In the rows, 128 means zero.
One hidden turn or mirror swaps the rows below in pairs. Which row is each named row swapped with?
The rows were stretched afterwards, more along some directions than others.
fol: [136 122 126 113 130 116 131 108 136 152 143  87 106 109  96 149 108]
rasi: [130 160 131 157 124 126 152 132 125 165 143 114 139 124 150 159 127]
gur: [119 168 115 141 124 151 141 121 119 121 122 156 123 164 152 112 155]
gifi: [132 140 132 114 141 141  98 135 128 106 111 150 134 143 126 112 124]
gal: [154 128 133  99 130 141 113 128 131 123  96 126 127 127 129 101 127]
ruv: [127 129 115  92 145 141 116 138 134  99  99 153 130 142 124  96 136]
zeda: [114 164 125 130 116 135 159 132 152 109 116 135  99 147 152 102 157]
zeku: [162 114 124  84 150 138 110 124 147 105 102 113 107 121 115  93 134]
vem: [137 102 138 131 111 132  94 131 117 144 142 158 157 130  94 175 108]
dadem: [143 149  95 110 153 157 118 112 129 151 100 105  98 132 145  99 133]
rufis: [138 102 132 129 115 123 112 132 113 153 146 157 166 118 120 167 118]
ledo: [116 135 115 140 146 153  93 140 131  99  96 133 122 137 123 110 124]
zim: [159 158 152 123 120 116 180 116 118 163 142  99 140 120 146 142 128]
fot: [135 135 122 124 158 136  99 138 132 113  90 137 112 144 128 112 138]
zedi: [167 107 139 108 112 116 126 123 102 154 130 174 163 134 111 168 121]
Molur: [162 159 147 137 111 126 174 110 109 172 136 116 147 129 146 156 129]
lozu: [149  95 137 118 126 113 112 132 128 136 134 161 130 125  95 177 130]
Lufi: [143 129 129  90 147 148 110 151 146 111 103 131 129 128 130  96 131]
bunud: [132 154 103 128 143 140 115 112 128 147 105 106  90 130 144 101 134]
Taz: [162 156 151 131 107 109 189 106 108 168 120 107 140 141 146 145 134]
poba: [145 107 130 107 134 122 120 136 114 149 140 146 167 118 105 168 110]
dupu: [152 167 138 146 121 128 165 117 111 168 130 116 137 131 158 147 133]
tor: [150  99 139 131 116 118 116 132 124 146 136 140 158 128 111 177 112]
Bano: [144 121 136 123 120 118 131 128 144 152 136  91 101 114 100 157 108]
migas: [112 159 121 147 134 154 129 117 139 115 139 131 115 137 151 127 147]
mot: [140 128 138 110 141 145 117 140 128 123  96  99 130 140 124  93 104]
kodi: [139 128 138 111 124 123 139 117 135 159 139  92 114 125 101 150 105]
sanod: [121 171 134 139 119 149 149 117 133 115 124 136 115 153 146 112 146]
Dip: [162 158 149 140 109 124 168 119 111 174 132 115 137 133 153 156 132]
gonum: [124 133 139 135 118 111 128 117 132 156 146  97 108 122 104 153 107]
roz: [150 153 141 131  92 126 181 114 102 159 114 142 136 163 140 136 142]
mag: [115 130 135 117 128 133 112 141 140  99 112 140 130 139 131  96 130]
nepap: [147  83 118 105 124 152 103 129 129 136 141 150 138 112 110 148 119]
Zuv: [147  99 126 112 118 134 110 143 114 150 132 179 164 140 104 167 124]
salos: [143 123 133 115 132 127 128 127 138 146 129  86  99 123  93 143 105]
lozaz: [158 103 122 128 139 131  93 125 105 154 130 137 155 134  94 168 108]
Mef: [151 141  91 111 159 160 110 121 132 142  93  99  85 127 134  98 133]
genob: [119 166 137 139 111 138 155 123 136 114 128 143 110 154 145 119 149]
dezof: [127 167 133 136 136 159 138 125 137 132 140 103 119 119 158 120 134]
Tuda: [139 122 120 114 140 144 105 133 148 101 103 131 120 131 141 104 137]
dufip: [135 150  95 130 150 157 103 129 139 133  91 107  84 135 142  98 134]
zete: [121 167 128 142 114 150 140 125 133 116 119 147 106 159 154 113 154]
gaba: [130 154  98 121 158 141 115 110 127 143 101  86  97 130 131  97 122]
Rupam: [149  97 149 116 112 116 134 130 133 130 133 125 138 104  95 163 112]

Tuda pairs with tor
poba pairs with ruv
gonum pairs with bunud
Mef pairs with salos

